In the rows, 128 means zero.
Each run below is a few steps of one of 7 hidden systems, one row a step.
seq 1, Zala:
[[150 129 180 123  76 108 132 183 137 134 191 145 115 153 124 104 102 143
  157 113  89  99]
 [102 148 148 134 158 145 162 138  87  86 184 133 112 116 124 111 110  78
  161  99 163  79]
 [ 82 101 131 119 161 125  98 106 103  50  94 111 176 116 127 127 131 124
   96 142 162  92]
 [114 104 116  83 118 135  78 115 170 144 106 131 174 160  99  94 139 147
  123 183  78  98]
 [106 179 130 111 132 126 133 102 148 198 163 114  94 125 136  87 159 146
  163 114  75  93]
 [ 83 149 185 141 122 126 173  97 138 110 133  87 105  63 163 130 144 135
  163 112 154 146]
 [ 94  88 117 133 122 162 163 103 150 120  84 123 174 107  96 160 118  96
  151 166 169 172]
 [138 142  53 147 142 139  95 109 136 194  74 121 142 139  87 168 140 123
  104 134 111 129]
 [172 181 145 143 106 117 101 152 145 157 110 113  73 115 160 151 155 152
  103 126  70 159]
 [156 147 149 127 100 144 192 158 125 109 157 145 101 130 157 107 125 101
  143 119 135 213]
 [161  96  81 137 154 125 157 111  89 112 127 146 137 123 113 126 109 111
  118  89 218 157]]
seq 2, Suti:
[[112 110  60 110 195 113 128 101 105 153 121 128 176 139  92  90 125 134
  144  94 146 146]
 [133 144 154 100 146 136  98  90 136 132  92  73 127  92 136 182 139 189
  160 140 130  85]
 [144 141 146 111 115 167 166 148 139 142 115 138 122 177 138 168 101  97
  123 206  77 141]
 [130 175  95 103 121  98 169 130  92 164 148 136 133 147  89  67 130 105
  133  82  88 114]
 [125 126 164  98 134 100 126 129 111  78  97 129 117  35 109 139 160 127
  177 103 141 113]
 [106  86  88 111  97 158 128 127 140 102  94 188 158 150 137 179 153 124
  126 187 134 142]
 [130 144  96 141  68 123 114 112 144 196 164 145 114 164 112 118 138 150
  119 110 111  60]
 [126 138 192 172 130  90 136 159 119 118 138 135  61  71 143 146 123  87
  123 112 116 102]
 [ 93 109  98 153 124 120 120 164 104  57 108 156 171 147 131 117 138  96
   79 123 137 177]
 [151 123  90 132 100 161  58 104 160 130 146 111 144 125  98  90 152 157
  123  97 184 106]
 [147 121 164 156 146 149 135  99 159 151 145 127  50 104 194 159 130 135
  123 159 161 134]]
seq 3, Luv:
[[146 114  96 116 150  94 139  85  89 116 146 155 103 116 150  72 147 131
   85  87 184 104]
 [ 89 103 167 134  95  86 114  96 121  74 118 117 137 112 164 109 141 157
   72 128 150  79]
 [ 65  66 171 162 136  96 128 115 165 151 169 129 140 141 139  88  97 129
  127 144 126 100]
 [ 60 137 106 171 214 109 134 104 106 163 134 104 139 136 124 119 110 102
  115 111 120 103]
 [ 73 146 133 155 164 155  93 143 127  73  92  90 166 133 123 138 128  86
   90 158 111 143]
 [107 128 123 113 143 184 125 123 178 139 131 114 156 171 133  84 126 107
  125 192  99 185]
 [126 180 101  99 165 153 132  83 145 189  99  86 117 125 142 131 160 156
  145 143  87 157]
 [124 146 149 114 127 153 116 143 144 113  84 107 133  91 140 211 151 163
  183 150 104 157]
 [153 117 119 110 102 168 155 164 141 146 144 141 159 155  92 173  99 139
  206 135 130 157]
 [214 171  90 109 118 146 136 132  99 167 118 123 109 133  78 160 112 116
  138 104 136 106]
 [207 139 142 109  91 119 118 174 102  86 106 170  82 114 139 164 141 120
  102 134 119 125]]
seq 4, Suti, 11 rows:
[[152 157 104  81 191 186  90 103 117 100  99  83 152 143 123 135 129 137
  123 159 140 123]
 [150 176 142  65 121 178 170  77 135 144 132  94 113 154 154 107 132 139
  133 178 114 117]
 [116 133 168  80 121 100 205 111 134 160 135 132 119 120 128  75 121 114
  163 146  80 143]
 [ 80  99 118 102 156  79 145 137 119 137  98 158 164  91  89 119 144 120
  184 117  84 138]
 [ 89 128  87 122 129 141  90 130 128 132  85 145 162 111  89 198 158 135
  168 139 106  85]
 [132 174 110 142  69 170 128 126 129 149 109 136 104 139 112 194 142 100
  114 157 108  70]
 [147 173 135 145  53 114 169 145 113 131 129 151  84 116 121 108 143  75
   88 113 107 122]
 [129 111 126 135  84  89 124 157 124  83 129 175 117  78 122  82 169 111
  124  80 143 167]
 [110  69  95 152 107 134  80 135 154 101 142 178 138 109 144 145 164 159
  146 110 186 145]
 [113  96 119 190 107 144 101 118 154 162 166 134 115 163 163 177 111 164
  108 133 170  95]
 [142 132 166 199 132 103 125 147 124 153 155  93 101 157 142 133  71 113
   67 116 128 117]]
seq 5, Luv (11 x 22):
[[153 184 140  60 139 148 140 136  99  63 106 112 130 132 155  99 156 129
  116 145  98 162]
 [140 115 159  55  87 119 141 110 166 130 111 128 142  95 112  81 156 157
  176 151 100 148]
 [114 114 111  99 130 122 146  94 134 178 128 164 106  91 114 163 153 146
  202 127 126  73]
 [102 162 133 156  91 142 138 160  92 106 143 138 124 125 113 207 125 112
  160 105 129  59]
 [154 145 151 164  83 150 150 183 126 112 165 135 116 140  88 111  92  55
  123 116 136 135]
 [166 146  91 131 123 111 163 117 111 149 118 160  87 116 121  71 146  71
   78 112 134 170]
 [112 126 102 132  81 103 103 106 136 101  96 157 112  94 169 113 200 155
   82 113 137 152]
 [ 88  82 149 157  85 135 112 106 179 128 172 134 128 119 170 120 146 181
  151 121 175 132]
 [103 116 139 174 152 119 170  86 121 174 156  83 127 134 139 155  78 146
  135 101 181 105]
 [120 115 140 183 149  99 127 144 103 124  82  92 152 135 105 177  75  99
   71 132 128 127]
 [137  92 102 151 154 130  80 175 147 125 122 153 156 182 115 107 108 103
   81 159  99 175]]
seq 6, Tarun:
[[ 60 114 140 168 144 106  90 116 116  94 156 112 142 111 146 137 135 156
  126  89 162  61]
 [120 102 159 135 127 181 104 157 159  83 114 105 169 118  98 174 100 113
  169 166 154 144]
 [111 144 102 160 166 150 131 121 143 196 108 100 138 176 111 149  95  96
   99 170  85 137]
 [148 189 122 144 156 131  76 113 132 132 123  64 106 102 134  85 154 142
   89  86 129 143]
 [109 126 112 109 138 158 136 145 141  78 134 153 139 115 150  85 170 113
  154 129 138 222]
 [ 86 117  83 116 165 137 177  85 114 175 165 142 143 163 155 135 125 164
  175 117 147 124]
 [192 126 160 107 147 129 127 100 132 149 113  92  91  78 133 171 115 172
  166 119 166 118]
 [159 126 136 126 125  92 156 173 120 146  82 163 107 109 126 168 129 108
  134 142  69 191]
 [134 169  86 132 112  90 131 160  85 160 162 153 124 155 105 109 136 133
  130  60  92  94]
 [189 134 128  84  88 162 130 130 107  65 148 152 114 116 111 100 139 109
  130 120 185  98]
 [115  87 134  90  93 113 187  96 119 116  99 162 151 165 151 130 115 128
   91 192 120 121]]
seq 7, Filu:
[[108  98 118 162 203 127  87  94 160 158 102  81 145 109 104 100 113 114
  107 135 149 151]
 [113 155 122 110 188 167  87 110 140  96  85  80 146 121 155 135 155 143
  114 163 117 174]
 [ 97 175 122  87 127 166 148 129 148 134 126 101 165 167 131  93 140 131
  150 162  63 175]
 [112 158 122 101 151 112 181  99 131 196 142 100 131 121 127 104 132 160
  190  98  99 156]
 [127 129 134 114 150 102 163 135 115 150  93 144 111  76 134 200 145 150
  197 116 105 156]
 [133 138  97 130 107 137 116 179 117 148 102 156 150 144  85 212 123 127
  169 132  84 115]
 [178 186  96 115 122 144 117 151  86 145 151 124 116 152  92 154 118 131
  144  88 121  63]
 [173 170 129 110 107 109 163 149  66  89 139 166  76 107 140 122 145  99
  113  90 134 105]
 [131  89 103 135  58  86 141 153 110 103 137 207 130 129 119 106 147 115
  104  97 146 128]
 [132  62 117 138  99 120  92 109 141 124 166 172 123 136 136 123 130 159
  122 118 189  64]
 [119 105 184 155 116 136 113 112 135  91 142 124  96 128 169 148 109 115
   79 171 158  60]]
seq 8, serek:
[[143 114 125 159 111 124 145 134 171 220 150 159  85 158 138 132 113 115
  124 159  88 144]
 [ 95 189 141 177 130  87 144 158  87 128 121  96 119  99 122 153 130 114
  125  66  96 127]
 [137 127 132 111 129 180 129 129 136  68  82 119 140  77 112 167 148 102
  161 153 170 175]
 [128 120  57 117 113 161 156 107 124 145 138 154 164 206 133 103 122 122
   93 148 147 160]
 [158 158 132 118 111  79 115  87 111 148 120  90 102 115 155  99 147 188
   79  85 128 101]
 [159  99 183 122 129 115 136 156 154 118 139 169  67  83 172 143 141 134
  163 147 119 169]
 [ 85 111 111 158 135 115 162 180  89 106 167 156 173 169 122 150  97 121
  159  90 133 145]
 [161 131 118 113 145 152  93  97 107  98 115  77 156 112  92 146 111 149
  130 105 197  78]
 [184 111 134 111 140 166 106 124 156 139 138 155  84 163 146 104 114  99
   85 198 125 117]
 [ 98 151 149 139 108  68 121 168 110 121 150 134 133 150 132  70 131 125
   91  98  61 114]
 [ 96 120 161 102 144 124 106 123 147  93 122 116 136  50 111 114 164 143
  203 109 139 124]]
seq 9, serek (11 x 22):
[[ 75 149 147 110 132 116 114 159  92  32 122 117 173 132 147 115 147 135
  118 114 106 127]
 [129  79 132  73 104 157 120  92 169 115 133 124 174 123 106  92 133 162
  175 151 169 129]
 [123 107 110 135 175 111 147  89 133 214 165 137 104 169 143 105  99 139
  119 138 121  91]
 [133 143 180 156 141  71  99 156 115 139  96  99 102  98 129 178 112 139
  109 120  76  91]
 [137 138 139 127 108 172 121 191 151 103 123 147 136 105  80 151 133  80
  189 143 107 165]
 [ 78 170  70 116 143 173 162 100  95 116 142 119 172 167 110 104 135  92
  126 123 143 114]
 [140 122 132  92 111 112 123  51 136 131  70  97 130 110 140 116 147 158
   70 161 140  97]
 [157  99 130 131  95  95 133 144 170 189 128 181  82 122 142 112 147 135
  131 145  84 169]
 [ 78 166 117 170 137  99 148 162  92 134 157 136 120 114 143 163 144 138
  169  56 109 133]
 [126 120 142 133 120 174 137 116 119  74 102 104 147  95 124 202 120 130
  154 141 197 125]
 [176 103  88 134 103 162 146 118 135 147 132 146 139 187 106 109  94  94
   78 159 166 146]]
seq 10, vez:
[[134 133  94 100 149 137 164 132 104 111 152 152 132 146 181 127 150 175
  161 100 148 202]
 [159 153 134 133 115 121 172 142  82 120 145  96 138 152 155 182  93 182
  144  80 157 146]
 [207  95 154 158 109 110 140 162 125 151 141 126 112 146 115 166  61 133
  115 119 158 141]
 [181  76 118 136 156  98  85 151 121 150 134 183  90 151 138 160 107 139
   99 145 125  88]
 [154 106 127  80 107 115  64 144 121  84 117 162 138 143 130 137 149 170
  113 148 111  59]
 [139 117 134  54  76 123 153 126 113  90 128 155 168 157  98  74 126 122
  127 152 110  91]
 [ 96 124 133 102 107  81 197  86 102 161 126 136 138 123  97  92 115 108
  135 119 111  68]
 [ 66 106 180 161 105  94 148 108 148 148 109 115 123  70 105 148 121 104
  150 137 119  78]
 [ 61 117 156 165 149 161 103 150 174 133 130 128 132 122 109 138 123  70
  150 178  92 115]
 [ 97 182  96 129 179 189  80 114 147 139 129  96 127 128 105 105 157  92
  135 144 106 109]
 [132 187 106 114 125 165 121  94 137 111  88  91 117  84 124  90 181 102
  108 123 138 175]]
seq 11, Zala, 11 rows:
[[103 111 153 105 115 103 177 157 122 117 134 136 176 182 121  87  89 112
  117 156  75 158]
 [148 132 105 119 165 109 108 123 118 152 147 118 131  94  63  67 127 108
  159  67 149 102]
 [106 118 146 111 156 126  89 127 123  83 116 154  99  82 175 181 175 164
  158 140 130  94]
 [ 91 136 132  95  58 144 179 125 127 112 119 121 190 181 126 141 118 149
  133 160  98 128]
 [161 152 126 119 135 126 147  87 128 183 118  91 110 104  64  82 105  81
  119 119 134  86]
 [ 89 119 143 154 170  94 106 124 134 119  99 157  78  61 168 141 177 111
  119 135 107 137]
 [ 91 126 109 128  45 148 135 149 153 100 125 140 184 144 124 128 159 155
  148 120 125 187]
 [191 155  94 114 110 188 137  88 137 173 138 111 104 133  93 130 119 112
  136 130 178 100]
 [119 127 143 164 168  96 142 103 111 144 106 134  71 120 196 165 129 123
   68 152 119 123]
 [111  94 147 164  75  95 129 172 155 116 127 129 170 143 116  98 110 130
  108 115 112 201]
 [177 131  86 135 143 179  94 151 141 147 171 150 112 127  82 115 126 101
  174 101 170 124]]
seq 12, Filu, 11 rows:
[[133  84 107 122 152 185 128 104 167 160 169 134 146 170 127 126 100 140
  167 161 174 137]
 [141 150 152 138 173 122 151  96 121 173 112  94  84 146 185 167 105 143
   86 169 104 121]
 [162 140 176 131 110  98 122 181 135 111  98  85 150 125 114 127  99 141
  117 118  82 196]
 [129 115  94 130 200 137 102 169 131 143 166 148 143 140  94  90 117 108
  179 100 122 165]
 [ 97 148  80 115 196 119 145 103  71 120 122 137 132 150 178 168 145 161
  119 115 130 120]
 [150 126 155  56  81 112 165 138 103  89  96 133 170 155 124 143 116 162
  135 158  90 122]
 [136 111 144 110 133  87 124 143 140 181 153 151 117 123  75  82 110 112
  164 120  78  74]
 [ 93 140 129 165 162  82 101 125  93 115 119 120 105  67 133 160 151 137
  131  69 142  82]
 [111 126 121 113  89 163 122 151 108  40  96 146 170 116 100 163 144  97
  134 145 154 117]
 [133 138  81 104  96 161 132  91 137 164 141 147 134 164  86  80 133  92
  106 152 130  71]
 [148 157 151 126 102 101 128  75 133 143 127 106  69  79 166  97 167 159
   97 102 144 101]]
seq 13, vez:
[[156 124 104  95 134 157 148 137 112 100 168 154 128 131 153 140 143 170
  193  94 180 170]
 [167 155 129 129 116 130 186 140  66 105 129 118 129 169 154 190  87 141
  106 114 153 130]
 [189  98 134 165  85  87 112 150 135 175 129 124 127 153 102 147  79 152
   92 104 136 121]
 [168  56 133 120 134 109  91 138 143 131 149 200  87 123 141 130 127 133
  127 151 150  86]
 [108 123 130  89 127 117  96 144  91  65 125 160 147 160 149 142 143 148
  103 152 100  51]
 [127 126 135  80  73 122 134 119 127 109 122 105 192 151  69  71 111 130
  126 129 120  86]
 [110 101 142 107 130 101 199  70 129 170 122 140 112 102 105  81 115  85
  133 147 135  95]
 [ 45 127 170 166 138  87 131 111 138 143 106 113 113  84 145 157 140 120
  124 139  88  86]
 [ 76 128 160 152 134 167  80 160 184 114 137 102 156 114  97 120 131 103
  171 151 101 139]
 [121 174  91 109 198 197 126 109 130 137 135 112 121 133 112  97 140  73
  147 150 126 141]
 [133 197 100 130 134 134 130  90 116 137  74  79 112  92 138 131 173 131
   93 107 122 166]]
seq 14, Tarun, 11 rows:
[[ 90 154 143 165  81 142 169 121 112 116 104 123 113  84 121 205 136  93
  144 126 149  97]
 [126 132 128 148  64 118 153 128 142 162  95  88 175 124  50 127  98 108
  129 112 123 140]
 [161 106  83 158 101 132  85 118 168 177 125 149 112 127  86  76 139  95
   81 126 145 136]
 [114 124  92 168  88 138 106 114 129  96 132 151 114 137 185 132 171 143
   61 116 176 151]
 [ 95 103 164 157  84 135 159 137 146 107 177 109 158 160 170 129 102 172
  143 115 164 169]
 [140  69 159 170 185 117 146 130 144 165 159 117 115 133 122 133  57 110
  141 133 168 136]
 [163 111 110 158 197  97  85 148  97 122  83 115 129 123 124 178 101 134
   85 116 138 145]
 [160 158 113 115 134 141  78 196 117 100 137 122 157 181 134 130 126 163
  121 116  80 173]
 [143 166 129  99 171 172 145 143 112 119 197 138 100 180 161  78 119 106
  135 140 116 123]
 [124 137 149  74 192 115 174  78  81  87 116 106 122 110 161 104 125 132
  120 135 152 109]
 [115  93 153  64 156  85 122 122 134 120  89 126 164 103 119 126 135 176
  176 147  83 131]]

Which system made each run below?
seq 15:
[[133 107 195 143 139 137 167 141 140 136 142 103 121 159 160 177  62 133
  135 178 120 136]
 [141 138 105 133 164  81 149 160 102 179 111 113 161 156  87 127  90 128
  132  97  74 163]]
 : Luv
seq 16, 2 rows:
[[103 149 136  91 129 108 133 153 104  68 161 125 162 136 140  50 148 148
  143  84 112 155]
 [111  74 137 103 155 164 115 105 154 101 139 133 153  91 100 118 129 124
  195 141 190 114]]
 : Suti
seq 17, 2 rows:
[[ 89 162 124 137 110 135 127 110 158 126  91 108 122  66 115  85 184  95
  127 120 112 180]
 [ 93 128 100 144  88 160 122 120 183 148 108 133 139  93 124 135 181 135
  165 129 131 203]]
 : Suti
seq 18, 2 rows:
[[106 136 127 156 125  89 142 101 101 176 127 123 104 102 117 181 120 140
  136  94 134  39]
 [ 91 135 192 163  82 118 118 163 141  86  98 113 126  96 121 168 126  94
  113 154  94 108]]
 : Zala
seq 19:
[[190  95 126  90 170 108 114  92 143 146  90 101 129  96 129 112 125 179
  133 125 155 180]
 [144 111 109 121 150 102 114 164 136 155 125 188  95 132 173 157 158 165
  147 132  79 182]]
 : Tarun
seq 20:
[[101 113 138 144  89 187 118 173 162  84 169 147 152 131 122 138 134 118
  188 130 157 163]
 [163 160  98 123 118 168 190  81 122 182 150 100 118 145 103 108 104 105
  136 116 174 131]]
 : Luv
seq 21, 2 rows:
[[125 193 111 107 101 156 163  80 125 126 127 115  92 112 163  77 182 113
  100 124 136 145]
 [101 106 174 117  68 115 161 117 174 120 135 128 130  89 142  80 152 144
  162 129 129 182]]
 : Suti
seq 22 (2 x 22):
[[106 167 175 130 144 151 182 147 119 122 134  86 134 152 167 179  98 139
  158 152  94 166]
 [148 137 121 119 130 119 146 155 136 162  92  95 171 115  57 128 103 115
  167 113  96 190]]
 : Luv
seq 23, 2 rows:
[[141  80  87 130  64 108 114 110 124 116 114 163 155 139 137 150 147 182
  102 108 182 125]
 [178 118 117 160  99 133 108 125 145 163 183 154  66 124 152 126 134 150
  125  93 178 108]]
 : serek
seq 24 (2 x 22):
[[ 88 100 141 128 123 133  87 152 149  65 139 102 200 135 124  94 130 164
  145 110 145 170]
 [139  98 119 101 177 165 134  63 154 164 138  99 141 139 107  92  97 123
  142 163 175 109]]
 : Luv
seq 25, 2 rows:
[[ 78 115 154 173 132 133 120 167 148 117 158 136 132 173 197 169 120 157
  124 150  98 163]
 [112 153 167 171 186 136 135 154 114 133 182  77 122 137 127 132  74 115
  157  95 139 114]]
 : Tarun
seq 26, 2 rows:
[[ 87 159 125 123 167  93 133 100  75  92  97 132 107  97 158 133 162 113
   87 120 113  79]
 [104 127 158 104  66 155  87 139 161  62 106 119 165 132 117 101 151 122
  104 172 107 116]]
 : Suti
seq 27, 2 rows:
[[129  76 188  98 145 126 181 110 132 112 147 152 105 117 152 135  95 117
  163 179 153 101]
 [109 101 151 136 163  62 131 121 102 151  76 120 134 107 112 185  99 134
  117 140  93  78]]
 : Tarun
seq 28, 2 rows:
[[127 140 155 132 136 172 127 123 166 143 173 155  52 123 183 126 153 112
  146 170 121 119]
 [ 88 143 145 203  76 109 166 136 135 152 131  99 133 145 154 160 109 134
   94 110 121 167]]
 : Filu
seq 29:
[[174 148  76 102 168 119  92 129 106 145 151 162  94 125 114  68 158 118
  121  85 129 109]
 [126 146 153  91 120 129 120 111  96  40 126 137 104  94 179 118 173 143
  108 125 153  97]]
 : Luv
seq 30:
[[142 124  50  87 151 117 157 114  90 144  95 160 166 133  75 108 138 105
  138 107 132 152]
 [149 146 130  81  98 115 108 101 123 128 100 123 116  84 131 170 172 196
  166 113 126  78]]
 : Suti
seq 31, 2 rows:
[[168 165 143 103 111 171  73 164 143  69 140 134  96 113 130  84 167 101
  114 139 118 134]
 [126 147  63  99 144 109 149 135  77 102 113 160 156 140 109  73 156 101
  107  93 119 163]]
 : vez
seq 32:
[[149  93 102 165 113 176 116 141 149 147 115 161 118 138 116 215 113 105
  134 165 165 130]
 [152 168  96 163  90 105 148 121  96 173 140 126 105 174 148 144 117 143
   64  95 123 108]]
 : Suti
seq 33 (2 x 22):
[[ 66 109 131 116  83 146 169 104 142  97  81 120 191 124 118 156 135 121
  140 170 133 152]
 [149 118  65 124 106 125 154  73 145 207 108 123 147 135  87 108 128 137
  124 113 155 148]]
 : serek
seq 34 (2 x 22):
[[103 137 111 183  91 102 164 142  97 125 154 125 141 113 120 144 123 133
  142  44 174 144]
 [175 103 145 144 114 167  87 147 133  79 105 126 122 106 101 183 108 106
  117 152 185 104]]
 : Zala
seq 35, 2 rows:
[[119 101 134  70 119 104 120 102 100  73  87 117 188 129 109 130 124 164
  118 141 139  77]
 [125 114 138  75 114 108 125 111 143 165 110 148 132 132  88 108 129 122
  141 171  67  57]]
 : Zala
seq 36, 2 rows:
[[197 119 128 103 137 118  91 109 144 149 136  81 143 157 123  73 102 183
   95 116 142 144]
 [123 122 178 116 199 117 117 151 138 101 155 141  81 112 187  94 137 127
  140 147  99 158]]
 : Filu
seq 37 (2 x 22):
[[141 119 170  95  64 154 120 132 143  55 130 142 126 135 142  90 140 107
   93 177 136 108]
 [ 43  92 156 142 117 102 157  99 139 128 135 138 149 154 151 103 115 113
   95 169 107  88]]
 : Tarun
seq 38:
[[191 154 170 104  81 125  96 187 119  86 127 123 119 121 127 166 128 168
  148 115 104 119]
 [152 152 132  79 134 151 198 148  81  97 152 165 112 161 132 119 109  77
  140 153 118 114]]
 : Zala
seq 39:
[[126 179 120 111 140 137 157  96  96 169 147 117 100 169 141 144 117 128
  112 143  99  41]
 [146 131 186 111  83  85 148 133 121 112  78 133 102  82 109 144 127  97
  107 155  89  90]]
 : serek
seq 40:
[[ 69  87 128 157 209 128  73 137 142 112 133 134 147 133 119 108 118  95
  117 155 121 106]
 [ 85 152 109 140 180 176  63 126 132  95 112  85 162 138 137 172 142 145
  128 143 130 111]]
 : Tarun
